In the data rows, 128 means zero.
Here are some points:
[175, 106, 160, 152, 198, 72, 174, 142, 120, 160, 125, 180, 140, 162, 95, 120]
[137, 88, 180, 154, 182, 93, 160, 156, 100, 184, 93, 184, 147, 182, 110, 89]
[79, 179, 74, 112, 0, 207, 34, 89, 154, 69, 162, 32, 131, 53, 188, 162]
[175, 108, 152, 162, 149, 100, 159, 128, 144, 144, 165, 150, 131, 138, 141, 128]
[105, 162, 77, 98, 42, 177, 57, 77, 186, 94, 171, 41, 127, 72, 186, 143]
[204, 79, 211, 206, 237, 48, 218, 151, 100, 208, 114, 220, 153, 178, 90, 125]
[112, 128, 114, 95, 97, 136, 112, 146, 121, 99, 113, 102, 117, 137, 138, 140]
[152, 80, 205, 152, 225, 78, 194, 189, 88, 199, 77, 231, 139, 216, 96, 90]
[148, 114, 170, 152, 151, 107, 157, 150, 147, 152, 157, 144, 111, 160, 136, 110]
[93, 212, 10, 78, 2, 227, 39, 86, 168, 17, 182, 0, 102, 21, 180, 205]
[147, 107, 175, 154, 179, 102, 160, 167, 110, 181, 100, 170, 146, 169, 112, 118]
[139, 131, 124, 127, 98, 132, 122, 111, 126, 97, 134, 114, 121, 119, 135, 160]
[116, 137, 124, 110, 114, 123, 104, 93, 148, 132, 111, 113, 126, 127, 129, 124]
[89, 137, 75, 82, 68, 164, 100, 106, 159, 104, 141, 74, 137, 100, 173, 118]
[166, 82, 181, 160, 187, 83, 168, 146, 123, 179, 99, 216, 147, 187, 122, 83]
[145, 105, 128, 141, 126, 118, 158, 137, 134, 144, 133, 148, 135, 158, 150, 116]
[131, 134, 131, 122, 181, 129, 155, 140, 128, 135, 130, 158, 108, 116, 108, 110]
[106, 164, 84, 106, 91, 160, 98, 102, 125, 94, 122, 95, 144, 58, 137, 163]
[103, 144, 70, 73, 124, 128, 97, 89, 157, 96, 129, 99, 134, 86, 130, 100]
[181, 73, 177, 154, 197, 65, 168, 163, 105, 192, 86, 231, 180, 185, 142, 110]
[155, 111, 105, 137, 104, 152, 144, 134, 159, 120, 165, 112, 136, 105, 195, 133]
[132, 104, 190, 147, 217, 51, 176, 149, 100, 188, 110, 180, 130, 201, 57, 88]
[145, 125, 141, 135, 149, 115, 148, 148, 124, 145, 140, 149, 123, 149, 121, 128]
[141, 106, 200, 158, 179, 74, 154, 150, 129, 188, 139, 163, 123, 203, 106, 89]
[96, 194, 61, 98, 67, 171, 55, 70, 152, 76, 161, 42, 134, 50, 130, 174]
[107, 144, 69, 84, 101, 181, 123, 126, 112, 70, 110, 120, 120, 93, 148, 160]
[167, 73, 217, 199, 229, 38, 209, 181, 106, 225, 133, 216, 149, 166, 109, 81]
[129, 150, 86, 111, 128, 152, 110, 117, 146, 115, 143, 111, 136, 88, 144, 137]
[164, 117, 152, 154, 156, 107, 153, 139, 133, 152, 134, 148, 123, 160, 118, 138]
[113, 154, 83, 117, 77, 161, 92, 116, 143, 96, 160, 60, 125, 100, 151, 165]
[102, 164, 79, 100, 42, 184, 67, 75, 137, 60, 146, 79, 128, 68, 172, 166]
[127, 148, 80, 118, 72, 164, 91, 92, 140, 64, 137, 93, 109, 86, 141, 148]
[135, 93, 193, 146, 213, 50, 177, 141, 112, 194, 120, 173, 140, 189, 76, 71]
[130, 119, 150, 129, 179, 101, 143, 135, 116, 167, 89, 179, 139, 161, 81, 97]
[116, 156, 72, 106, 66, 183, 97, 74, 156, 74, 156, 69, 107, 58, 163, 149]
[116, 166, 57, 91, 62, 168, 90, 76, 134, 40, 133, 62, 109, 48, 126, 185]
[99, 180, 16, 65, 48, 210, 94, 97, 158, 24, 168, 19, 87, 47, 151, 176]
[171, 52, 240, 183, 255, 17, 235, 178, 69, 245, 71, 255, 176, 204, 69, 77]
[107, 169, 92, 112, 74, 175, 76, 121, 136, 95, 128, 77, 125, 86, 142, 168]
[100, 170, 76, 105, 64, 205, 71, 115, 141, 64, 145, 63, 107, 72, 144, 164]
[149, 117, 154, 156, 146, 97, 153, 143, 136, 142, 147, 132, 121, 156, 121, 124]
[144, 109, 143, 139, 165, 110, 156, 152, 115, 153, 101, 174, 146, 133, 126, 118]
[115, 141, 112, 120, 92, 143, 89, 114, 149, 129, 134, 111, 143, 110, 158, 131]
[126, 121, 121, 126, 118, 136, 134, 137, 132, 127, 136, 130, 133, 126, 149, 127]
[117, 185, 51, 105, 67, 198, 73, 83, 157, 83, 162, 80, 142, 16, 180, 166]
[120, 144, 105, 118, 74, 130, 100, 89, 148, 95, 153, 75, 122, 102, 147, 151]
[113, 137, 119, 116, 124, 156, 117, 111, 110, 119, 98, 116, 134, 111, 115, 150]
[132, 132, 138, 128, 146, 113, 147, 121, 121, 134, 131, 137, 129, 131, 110, 127]
[100, 133, 75, 92, 60, 171, 105, 109, 134, 60, 131, 86, 101, 116, 157, 141]
[192, 92, 210, 191, 235, 48, 213, 157, 100, 199, 125, 221, 147, 169, 88, 128]
[112, 140, 108, 121, 80, 176, 98, 155, 133, 99, 139, 90, 105, 118, 152, 128]
[134, 79, 215, 166, 215, 74, 190, 205, 83, 195, 104, 206, 127, 199, 102, 89]
[144, 103, 151, 146, 146, 138, 158, 163, 113, 142, 117, 160, 113, 162, 141, 111]
[136, 84, 207, 166, 196, 48, 192, 152, 96, 191, 115, 184, 129, 199, 83, 82]
[105, 134, 115, 123, 90, 142, 117, 115, 145, 116, 153, 96, 113, 112, 154, 113]
[115, 151, 101, 101, 93, 144, 103, 97, 134, 101, 147, 84, 122, 122, 132, 147]
[105, 166, 33, 77, 38, 180, 59, 87, 144, 50, 130, 64, 126, 78, 159, 161]
[129, 144, 111, 116, 107, 147, 131, 122, 143, 76, 157, 74, 78, 107, 114, 161]
[160, 64, 237, 172, 250, 45, 208, 196, 82, 230, 84, 227, 156, 228, 90, 89]
[108, 142, 121, 113, 141, 109, 122, 114, 124, 124, 134, 98, 120, 142, 91, 133]
[111, 187, 88, 123, 62, 165, 59, 79, 130, 80, 142, 90, 138, 59, 132, 167]
[159, 93, 164, 152, 181, 79, 165, 151, 102, 169, 95, 199, 155, 169, 113, 107]
[99, 169, 79, 102, 70, 178, 74, 84, 153, 76, 159, 53, 101, 93, 134, 151]
[102, 153, 86, 111, 33, 180, 85, 142, 163, 97, 175, 31, 123, 94, 190, 164]
[123, 142, 95, 109, 151, 139, 146, 122, 96, 95, 78, 156, 127, 105, 95, 150]
[141, 127, 133, 143, 109, 139, 126, 133, 156, 118, 169, 101, 111, 129, 154, 120]
[84, 184, 17, 63, 16, 216, 78, 110, 149, 4, 167, 0, 62, 68, 144, 194]
[152, 83, 198, 161, 158, 86, 175, 173, 122, 175, 138, 179, 125, 186, 112, 102]
[137, 109, 159, 144, 163, 115, 139, 174, 146, 189, 145, 158, 150, 144, 152, 90]
[153, 99, 181, 150, 202, 76, 180, 130, 91, 152, 93, 213, 116, 181, 72, 100]
[112, 150, 108, 107, 90, 148, 86, 102, 129, 102, 120, 109, 132, 102, 124, 135]
[108, 139, 139, 134, 112, 140, 104, 145, 143, 139, 137, 106, 109, 143, 121, 112]
[125, 130, 121, 132, 103, 113, 97, 104, 127, 121, 122, 105, 144, 136, 127, 138]
[97, 168, 63, 97, 71, 189, 86, 114, 149, 87, 133, 66, 130, 72, 165, 160]
[85, 180, 85, 116, 58, 191, 82, 92, 152, 62, 170, 28, 105, 67, 137, 178]
[139, 120, 187, 158, 157, 89, 140, 150, 119, 185, 123, 142, 129, 184, 106, 120]
[148, 132, 110, 125, 109, 129, 119, 117, 131, 110, 114, 143, 136, 133, 151, 137]
[94, 136, 113, 123, 110, 145, 129, 143, 117, 132, 122, 113, 112, 145, 122, 126]
[117, 127, 135, 115, 132, 118, 140, 113, 112, 90, 143, 91, 85, 120, 71, 134]
[102, 153, 77, 85, 84, 155, 130, 143, 130, 63, 151, 63, 74, 123, 118, 159]
[102, 156, 93, 110, 100, 150, 99, 116, 122, 95, 128, 80, 129, 78, 119, 147]
[152, 121, 154, 143, 128, 105, 116, 119, 124, 128, 130, 145, 131, 168, 130, 135]
[89, 139, 79, 91, 66, 163, 103, 127, 133, 78, 127, 57, 114, 101, 143, 145]
[140, 141, 88, 117, 97, 165, 114, 96, 144, 73, 140, 75, 117, 99, 148, 156]
[140, 108, 182, 157, 213, 66, 164, 142, 111, 190, 120, 200, 134, 159, 76, 81]
[69, 184, 56, 89, 18, 174, 53, 73, 149, 47, 161, 20, 95, 63, 150, 171]
[159, 68, 215, 173, 255, 51, 220, 173, 105, 242, 92, 217, 161, 210, 92, 71]
Here are 24 more points, each followed by its number:
[142, 133, 161, 158, 148, 102, 124, 109, 114, 156, 107, 171, 149, 117, 98, 131] 0
[101, 165, 86, 121, 65, 159, 70, 90, 129, 84, 147, 84, 135, 63, 126, 146] 1
[125, 111, 123, 126, 158, 142, 155, 151, 121, 158, 104, 152, 136, 180, 134, 115] 2
[129, 105, 148, 124, 166, 103, 149, 162, 110, 155, 97, 169, 138, 177, 105, 105] 3
[127, 145, 127, 113, 153, 115, 123, 99, 117, 117, 125, 126, 142, 109, 105, 129] 4
[83, 179, 49, 83, 47, 214, 64, 81, 133, 57, 126, 43, 124, 57, 149, 184] 5
[156, 102, 165, 152, 186, 88, 172, 169, 122, 172, 123, 181, 128, 171, 114, 116] 6
[110, 168, 69, 111, 26, 204, 72, 79, 155, 63, 160, 49, 114, 50, 171, 167] 7
[105, 175, 71, 105, 67, 195, 75, 107, 130, 51, 151, 69, 110, 53, 138, 167] 8
[61, 169, 53, 75, 33, 172, 70, 101, 147, 60, 160, 5, 99, 70, 135, 151] 9
[141, 102, 185, 155, 194, 107, 165, 174, 105, 177, 107, 182, 121, 175, 100, 102] 10
[154, 139, 110, 118, 138, 131, 128, 102, 150, 120, 143, 132, 136, 111, 142, 129] 11
[119, 142, 156, 156, 123, 102, 112, 120, 102, 141, 121, 143, 148, 115, 95, 135] 12
[62, 188, 21, 51, 5, 220, 37, 65, 143, 11, 124, 30, 99, 46, 141, 168] 13
[139, 120, 130, 120, 115, 108, 104, 117, 137, 134, 113, 115, 158, 153, 150, 136] 14
[171, 95, 191, 183, 169, 90, 168, 135, 109, 162, 125, 168, 130, 170, 114, 121] 15
[140, 139, 112, 147, 111, 132, 122, 112, 145, 117, 157, 120, 120, 100, 135, 124] 16
[109, 116, 142, 124, 108, 125, 126, 125, 139, 140, 129, 121, 136, 138, 152, 102] 17
[121, 135, 87, 101, 100, 142, 129, 112, 140, 92, 137, 90, 108, 119, 141, 150] 18
[136, 139, 116, 121, 124, 144, 113, 109, 125, 110, 126, 138, 136, 88, 146, 146] 19
[125, 124, 111, 115, 149, 159, 147, 141, 130, 144, 112, 140, 131, 166, 138, 125] 20
[147, 132, 126, 142, 137, 139, 127, 139, 111, 121, 108, 153, 125, 124, 115, 149] 21
[105, 200, 25, 110, 0, 237, 15, 70, 179, 26, 186, 0, 115, 5, 212, 195] 22
[131, 154, 76, 109, 72, 169, 93, 85, 135, 61, 139, 95, 113, 90, 139, 159] 23
Which of these numbered points is nearest to each point below, ignoring the direction in which the first points spread most? Its number follows each.
[180, 80, 192, 162, 228, 61, 195, 150, 128, 201, 117, 217, 146, 185, 110, 86] > 11
[107, 165, 84, 107, 81, 206, 76, 118, 169, 117, 152, 85, 142, 56, 193, 142] > 22
[126, 134, 125, 141, 83, 160, 107, 113, 142, 118, 133, 98, 118, 99, 152, 140] > 7
[150, 117, 178, 164, 176, 75, 135, 126, 148, 178, 152, 171, 133, 138, 113, 87] > 16
[116, 132, 112, 112, 126, 136, 121, 115, 118, 124, 107, 130, 138, 109, 126, 127] > 5
[165, 70, 192, 177, 212, 44, 202, 158, 114, 197, 115, 222, 126, 184, 83, 59] > 16
[160, 103, 163, 147, 178, 97, 160, 136, 110, 157, 101, 201, 144, 135, 123, 121] > 19
[96, 191, 53, 104, 33, 192, 39, 81, 148, 51, 158, 49, 123, 46, 151, 170] > 1
[130, 141, 118, 129, 102, 145, 109, 117, 168, 118, 181, 66, 119, 107, 154, 121] > 16
[109, 152, 53, 86, 68, 169, 105, 94, 147, 61, 150, 57, 113, 98, 155, 163] > 18
[128, 159, 75, 108, 69, 171, 95, 85, 142, 53, 145, 91, 109, 84, 140, 159] > 23
[79, 153, 89, 89, 86, 158, 104, 107, 116, 61, 123, 92, 83, 115, 90, 120] > 13
[130, 116, 145, 128, 152, 121, 156, 144, 99, 116, 130, 148, 118, 129, 106, 145] > 8
[127, 143, 111, 133, 131, 128, 124, 115, 129, 132, 107, 114, 132, 112, 110, 154] > 5
[147, 114, 156, 146, 174, 87, 140, 124, 130, 179, 115, 153, 157, 152, 126, 132] > 14
[158, 81, 226, 160, 255, 30, 196, 150, 90, 207, 95, 228, 156, 199, 70, 78] > 4
[101, 110, 139, 109, 103, 146, 120, 137, 130, 132, 118, 114, 129, 136, 162, 108] > 17
[114, 180, 35, 90, 24, 201, 55, 71, 155, 20, 155, 43, 99, 46, 157, 182] > 23
[155, 122, 138, 135, 157, 128, 148, 127, 119, 126, 133, 165, 135, 110, 145, 129] > 19
[90, 160, 54, 82, 24, 185, 55, 94, 144, 74, 123, 56, 145, 73, 184, 157] > 14
[166, 107, 174, 178, 132, 109, 138, 145, 123, 162, 139, 165, 149, 137, 151, 112] > 22
[124, 143, 111, 128, 105, 159, 96, 147, 165, 143, 158, 101, 141, 104, 179, 117] > 22
[124, 110, 140, 132, 160, 121, 152, 155, 117, 169, 104, 163, 157, 169, 133, 110] > 2
[131, 114, 158, 126, 197, 75, 170, 139, 92, 152, 104, 182, 151, 151, 93, 108] > 4
[175, 59, 255, 224, 255, 0, 219, 190, 60, 255, 71, 255, 170, 240, 39, 64] > 12
[102, 117, 128, 120, 126, 99, 136, 141, 125, 130, 136, 96, 109, 142, 109, 111] > 9
[102, 145, 107, 111, 109, 162, 83, 103, 133, 126, 100, 112, 142, 116, 143, 132] > 5
[162, 78, 192, 161, 222, 88, 190, 190, 101, 208, 86, 204, 152, 207, 102, 89] > 2
[120, 109, 157, 148, 167, 92, 141, 130, 107, 160, 106, 173, 137, 147, 102, 101] > 1
[138, 110, 156, 138, 181, 136, 160, 150, 117, 159, 111, 172, 125, 149, 110, 95] > 10
[89, 181, 41, 96, 8, 182, 37, 55, 174, 52, 168, 0, 124, 45, 168, 189] > 14
[168, 94, 174, 146, 203, 88, 181, 152, 108, 166, 102, 208, 153, 158, 120, 108] > 19
[163, 113, 173, 165, 142, 107, 152, 128, 119, 143, 128, 146, 120, 141, 122, 140] > 15
[82, 170, 63, 93, 60, 203, 77, 121, 127, 53, 135, 52, 89, 86, 128, 173] > 10
[164, 96, 166, 153, 204, 78, 175, 134, 127, 186, 123, 192, 153, 169, 121, 90] > 11
[133, 92, 211, 166, 236, 77, 193, 187, 91, 209, 91, 213, 128, 182, 69, 79] > 10
[128, 143, 105, 132, 119, 150, 127, 128, 130, 94, 136, 115, 113, 72, 128, 145] > 8
[146, 118, 146, 162, 150, 98, 160, 143, 130, 162, 157, 142, 141, 99, 129, 116] > 16
[147, 95, 201, 172, 189, 63, 159, 151, 99, 195, 101, 214, 143, 173, 80, 93] > 1
[89, 141, 152, 129, 133, 97, 124, 108, 123, 130, 156, 82, 105, 122, 78, 121] > 9
[133, 150, 99, 128, 102, 171, 101, 114, 126, 88, 116, 130, 128, 97, 129, 170] > 21
[146, 136, 116, 120, 136, 122, 127, 109, 147, 117, 148, 130, 129, 108, 142, 137] > 11
[114, 175, 66, 107, 42, 173, 66, 56, 156, 68, 138, 54, 125, 50, 149, 169] > 0
[91, 143, 118, 101, 106, 119, 126, 124, 127, 107, 148, 81, 118, 124, 106, 118] > 9
[96, 139, 148, 144, 128, 118, 107, 124, 134, 159, 146, 123, 136, 113, 116, 104] > 1
[139, 107, 157, 148, 161, 108, 158, 156, 98, 167, 93, 171, 158, 157, 126, 128] > 5
[130, 101, 149, 121, 176, 98, 159, 166, 108, 161, 93, 171, 139, 175, 105, 102] > 3
[180, 83, 205, 182, 232, 60, 199, 176, 83, 205, 77, 255, 147, 193, 83, 100] > 21
[150, 130, 115, 133, 97, 129, 127, 104, 109, 87, 118, 131, 124, 131, 130, 164] > 23
[145, 103, 183, 164, 149, 106, 152, 143, 122, 164, 116, 162, 129, 153, 122, 103] > 7
[134, 140, 109, 128, 119, 131, 121, 138, 138, 118, 146, 120, 119, 119, 136, 148] > 6
[120, 141, 128, 117, 125, 142, 141, 135, 101, 94, 141, 121, 107, 117, 113, 153] > 8
[184, 89, 170, 168, 151, 85, 187, 140, 137, 153, 162, 174, 125, 127, 146, 112] > 16
[115, 174, 106, 122, 106, 162, 88, 118, 118, 98, 136, 83, 123, 88, 104, 168] > 8
[137, 127, 122, 137, 143, 133, 131, 137, 128, 120, 131, 137, 114, 104, 119, 127] > 8
[146, 112, 150, 128, 166, 99, 150, 149, 96, 136, 97, 182, 142, 147, 104, 123] > 21
[101, 184, 45, 85, 58, 200, 70, 91, 128, 60, 112, 72, 129, 72, 143, 191] > 5
[123, 131, 129, 136, 108, 142, 133, 137, 137, 136, 150, 104, 137, 100, 161, 138] > 7
[131, 145, 109, 133, 85, 152, 89, 103, 133, 102, 134, 111, 130, 99, 145, 147] > 7
[136, 119, 146, 125, 156, 117, 162, 165, 133, 156, 128, 143, 122, 136, 131, 125] > 6
[129, 126, 141, 137, 145, 119, 129, 119, 117, 140, 113, 139, 131, 132, 115, 134] > 5
[140, 117, 148, 150, 173, 94, 159, 131, 118, 172, 98, 159, 137, 146, 93, 134] > 5
[141, 97, 165, 136, 211, 95, 183, 150, 91, 166, 73, 230, 122, 180, 85, 85] > 13
[126, 146, 101, 126, 107, 185, 118, 120, 134, 96, 125, 114, 113, 82, 141, 130] > 8
[50, 211, 0, 62, 0, 254, 26, 83, 163, 12, 164, 0, 93, 24, 175, 195] > 10
[97, 130, 113, 106, 83, 143, 102, 101, 142, 123, 130, 104, 139, 122, 167, 114] > 17
[145, 126, 170, 156, 178, 71, 135, 123, 142, 173, 158, 179, 142, 143, 110, 81] > 16
[121, 134, 62, 90, 72, 190, 102, 118, 141, 95, 101, 104, 146, 97, 202, 155] > 2
[145, 130, 107, 139, 108, 184, 124, 109, 149, 112, 127, 120, 116, 87, 170, 145] > 7
[91, 187, 0, 61, 0, 216, 55, 66, 169, 2, 171, 0, 100, 35, 175, 196] > 18
Now 24 new points, numbered from 0 again:
[113, 172, 104, 106, 97, 158, 92, 125, 130, 74, 160, 84, 100, 86, 116, 157] 0
[88, 183, 36, 73, 52, 220, 69, 77, 131, 28, 125, 78, 99, 53, 135, 161] 1
[150, 96, 176, 157, 199, 108, 159, 148, 104, 190, 74, 214, 155, 161, 128, 102] 2
[131, 99, 140, 136, 170, 96, 147, 154, 124, 157, 134, 168, 133, 154, 121, 83] 3
[79, 195, 22, 72, 23, 210, 31, 69, 163, 39, 128, 32, 107, 40, 135, 171] 4
[80, 182, 32, 82, 2, 226, 44, 97, 152, 42, 142, 47, 121, 25, 185, 168] 5
[198, 30, 255, 211, 255, 0, 241, 198, 79, 255, 85, 255, 158, 251, 68, 37] 6
[89, 170, 56, 84, 35, 180, 46, 61, 166, 64, 143, 37, 121, 71, 161, 157] 7
[136, 109, 163, 151, 165, 116, 167, 142, 109, 137, 112, 153, 112, 142, 108, 121] 8
[154, 110, 135, 130, 163, 104, 173, 151, 138, 140, 150, 137, 121, 144, 127, 117] 9
[111, 131, 130, 144, 101, 134, 127, 131, 114, 110, 134, 102, 117, 110, 113, 157] 10
[139, 100, 190, 141, 175, 77, 145, 145, 113, 181, 106, 207, 147, 166, 116, 76] 11
[118, 140, 114, 119, 104, 112, 113, 85, 132, 112, 141, 89, 135, 114, 127, 142] 12
[135, 149, 140, 147, 148, 118, 109, 116, 133, 138, 152, 134, 130, 117, 105, 121] 13
[110, 155, 111, 120, 129, 138, 101, 101, 135, 119, 145, 121, 119, 96, 104, 122] 14
[154, 91, 203, 173, 195, 67, 159, 155, 121, 197, 132, 179, 128, 209, 98, 89] 15
[165, 97, 176, 164, 206, 86, 160, 143, 126, 199, 107, 227, 163, 137, 133, 86] 16
[144, 114, 176, 154, 203, 89, 164, 141, 103, 169, 115, 200, 128, 172, 88, 100] 17
[126, 147, 107, 129, 121, 153, 112, 128, 119, 101, 127, 118, 111, 93, 119, 149] 18
[173, 72, 199, 158, 222, 68, 208, 190, 95, 180, 116, 211, 144, 192, 110, 118] 19
[126, 118, 162, 153, 142, 90, 150, 130, 103, 146, 131, 132, 133, 155, 93, 125] 20
[122, 128, 147, 122, 188, 107, 157, 134, 115, 170, 113, 164, 147, 138, 103, 104] 21
[125, 146, 88, 117, 100, 133, 120, 108, 131, 86, 149, 75, 112, 105, 120, 165] 22
[166, 67, 237, 183, 243, 19, 199, 162, 112, 255, 90, 255, 198, 198, 120, 53] 23
Which of these numbered points is nearest to each point below, ignoring the direction in which the first points spread most? Its number follows each.
[108, 142, 138, 126, 114, 111, 127, 118, 117, 126, 144, 102, 122, 133, 105, 135] > 20
[74, 200, 25, 70, 42, 211, 54, 77, 156, 50, 159, 28, 119, 26, 156, 175] > 21
[90, 162, 82, 126, 42, 179, 78, 104, 126, 64, 154, 43, 105, 61, 135, 187] > 10
[128, 110, 161, 138, 198, 97, 161, 155, 117, 187, 100, 175, 135, 154, 101, 105] > 21
[147, 71, 184, 139, 208, 35, 194, 172, 117, 198, 114, 207, 141, 211, 97, 63] > 3
[107, 128, 141, 136, 121, 125, 100, 102, 142, 162, 128, 119, 148, 134, 143, 108] > 7
[113, 125, 109, 101, 134, 142, 131, 153, 144, 131, 142, 119, 121, 126, 141, 102] > 3
[98, 137, 135, 117, 111, 152, 115, 157, 114, 148, 102, 130, 136, 122, 139, 130] > 5
[121, 126, 110, 120, 149, 146, 133, 121, 104, 112, 99, 168, 111, 130, 108, 126] > 1
[154, 94, 223, 165, 235, 58, 186, 184, 90, 189, 115, 214, 126, 202, 65, 89] > 0
[122, 130, 137, 134, 135, 103, 117, 120, 150, 185, 124, 142, 177, 110, 168, 109] > 23
[98, 168, 71, 93, 75, 179, 81, 79, 149, 70, 154, 68, 103, 83, 128, 157] > 17
[117, 159, 57, 104, 73, 158, 97, 94, 141, 65, 162, 49, 113, 92, 127, 183] > 22
[91, 152, 99, 102, 93, 164, 97, 133, 114, 89, 127, 69, 107, 100, 109, 181] > 10
[141, 160, 141, 142, 136, 128, 107, 101, 140, 126, 157, 130, 118, 98, 103, 134] > 13
[134, 147, 103, 146, 93, 140, 113, 120, 146, 109, 174, 94, 137, 55, 151, 148] > 13
[103, 165, 63, 113, 49, 216, 86, 125, 159, 72, 157, 76, 112, 60, 186, 162] > 5
[147, 88, 186, 161, 187, 100, 179, 158, 98, 164, 104, 168, 116, 176, 101, 107] > 8
[193, 61, 230, 169, 255, 37, 248, 196, 110, 217, 118, 239, 139, 209, 82, 69] > 9
[205, 27, 255, 234, 255, 4, 255, 217, 77, 255, 83, 255, 156, 255, 72, 50] > 6
[126, 124, 152, 136, 153, 133, 156, 144, 117, 128, 121, 140, 105, 128, 106, 128] > 8
[152, 123, 146, 130, 156, 113, 162, 162, 109, 129, 134, 153, 126, 144, 135, 148] > 19
[106, 159, 75, 99, 57, 150, 85, 61, 156, 75, 152, 36, 124, 76, 145, 168] > 12
[125, 107, 162, 137, 152, 99, 167, 149, 94, 157, 103, 146, 140, 156, 113, 132] > 10
[136, 139, 118, 136, 130, 112, 116, 112, 134, 136, 146, 134, 152, 109, 125, 123] > 13
[104, 150, 103, 121, 80, 170, 77, 129, 138, 109, 136, 94, 132, 77, 147, 137] > 5
[181, 73, 206, 168, 229, 57, 217, 194, 89, 192, 110, 223, 144, 203, 102, 110] > 19
[86, 195, 23, 83, 58, 196, 56, 77, 142, 58, 127, 75, 121, 55, 120, 159] > 4
[124, 132, 129, 120, 121, 101, 129, 91, 130, 128, 137, 103, 142, 131, 128, 133] > 12
[127, 92, 167, 142, 133, 95, 160, 135, 108, 141, 108, 144, 123, 182, 112, 106] > 6
[109, 138, 155, 138, 116, 96, 110, 114, 118, 119, 127, 102, 107, 151, 92, 132] > 20
[147, 138, 97, 114, 134, 129, 140, 140, 141, 111, 155, 97, 118, 115, 141, 145] > 9
[136, 120, 134, 137, 144, 117, 152, 132, 123, 132, 139, 120, 122, 141, 118, 141] > 22
[163, 81, 198, 169, 218, 52, 189, 137, 126, 231, 110, 227, 180, 159, 126, 76] > 23
[149, 87, 192, 150, 192, 42, 185, 124, 113, 191, 114, 171, 150, 184, 94, 95] > 12
[103, 180, 91, 98, 82, 173, 70, 123, 128, 61, 167, 72, 111, 92, 125, 155] > 0
[132, 98, 215, 151, 194, 66, 176, 165, 85, 182, 116, 176, 144, 210, 82, 101] > 20
[117, 138, 87, 122, 62, 169, 123, 125, 139, 86, 155, 82, 105, 109, 166, 136] > 6
[106, 149, 100, 106, 129, 141, 101, 103, 123, 126, 91, 140, 146, 112, 121, 132] > 4
[139, 122, 128, 132, 140, 102, 138, 117, 131, 132, 125, 160, 123, 151, 105, 106] > 17
[93, 217, 0, 58, 0, 245, 38, 79, 166, 0, 192, 0, 92, 0, 194, 234] > 19
[144, 108, 153, 142, 156, 120, 149, 170, 124, 146, 118, 151, 125, 160, 128, 125] > 19
[157, 89, 179, 163, 194, 75, 201, 139, 91, 152, 114, 152, 128, 185, 64, 146] > 22
[164, 87, 203, 182, 203, 71, 184, 163, 120, 202, 120, 189, 124, 213, 92, 92] > 15
[130, 139, 148, 141, 120, 121, 110, 116, 138, 129, 148, 108, 118, 145, 124, 112] > 15
[125, 136, 110, 125, 101, 136, 101, 104, 145, 131, 139, 119, 147, 96, 158, 119] > 23
[138, 110, 144, 138, 191, 113, 178, 140, 81, 149, 69, 205, 135, 140, 80, 134] > 1
[163, 106, 190, 159, 190, 69, 173, 116, 98, 159, 106, 213, 141, 160, 89, 117] > 17
[181, 88, 222, 173, 254, 40, 183, 163, 88, 212, 93, 254, 164, 206, 79, 96] > 17
[144, 102, 212, 160, 242, 49, 188, 149, 104, 213, 116, 235, 144, 184, 64, 59] > 14
[96, 154, 67, 92, 76, 196, 83, 88, 140, 91, 103, 104, 130, 72, 164, 146] > 2
[160, 97, 176, 161, 188, 106, 167, 185, 119, 190, 132, 180, 150, 191, 145, 104] > 19
[142, 140, 96, 123, 99, 147, 136, 106, 127, 77, 165, 82, 107, 92, 124, 158] > 22
[141, 95, 197, 151, 180, 74, 146, 154, 107, 187, 103, 212, 152, 184, 110, 72] > 11
[89, 196, 57, 92, 59, 179, 54, 69, 163, 58, 171, 53, 105, 37, 130, 150] > 14
[104, 167, 55, 82, 61, 156, 73, 103, 157, 55, 160, 29, 101, 70, 129, 157] > 22
[98, 147, 115, 105, 75, 140, 97, 94, 134, 83, 156, 47, 105, 110, 121, 140] > 20
[89, 172, 69, 88, 77, 181, 67, 95, 134, 74, 121, 97, 113, 90, 119, 134] > 4
[146, 78, 186, 144, 231, 65, 199, 166, 105, 218, 92, 224, 156, 188, 98, 80] > 21
[106, 122, 144, 119, 135, 119, 123, 140, 106, 145, 89, 130, 142, 155, 106, 119] > 4
[117, 179, 15, 79, 32, 227, 77, 76, 147, 21, 143, 53, 104, 18, 171, 190] > 18
[156, 119, 130, 126, 165, 109, 161, 150, 136, 135, 149, 131, 122, 138, 122, 134] > 9
[99, 143, 125, 109, 98, 151, 102, 126, 126, 103, 121, 108, 104, 143, 113, 120] > 17
[141, 132, 116, 142, 140, 138, 124, 121, 146, 149, 138, 146, 148, 87, 160, 132] > 16
[150, 116, 171, 140, 149, 98, 135, 130, 119, 146, 129, 186, 143, 135, 122, 98] > 11
[139, 126, 133, 121, 166, 104, 144, 112, 103, 113, 115, 154, 132, 133, 94, 142] > 17
[180, 68, 210, 155, 233, 71, 201, 181, 97, 181, 97, 235, 119, 214, 99, 99] > 19
[106, 131, 138, 115, 107, 120, 114, 116, 136, 146, 130, 99, 148, 141, 143, 111] > 7
[92, 172, 55, 93, 41, 169, 28, 57, 192, 86, 148, 48, 130, 45, 177, 135] > 23
[95, 179, 38, 86, 33, 218, 81, 73, 163, 34, 156, 16, 97, 23, 159, 169] > 8
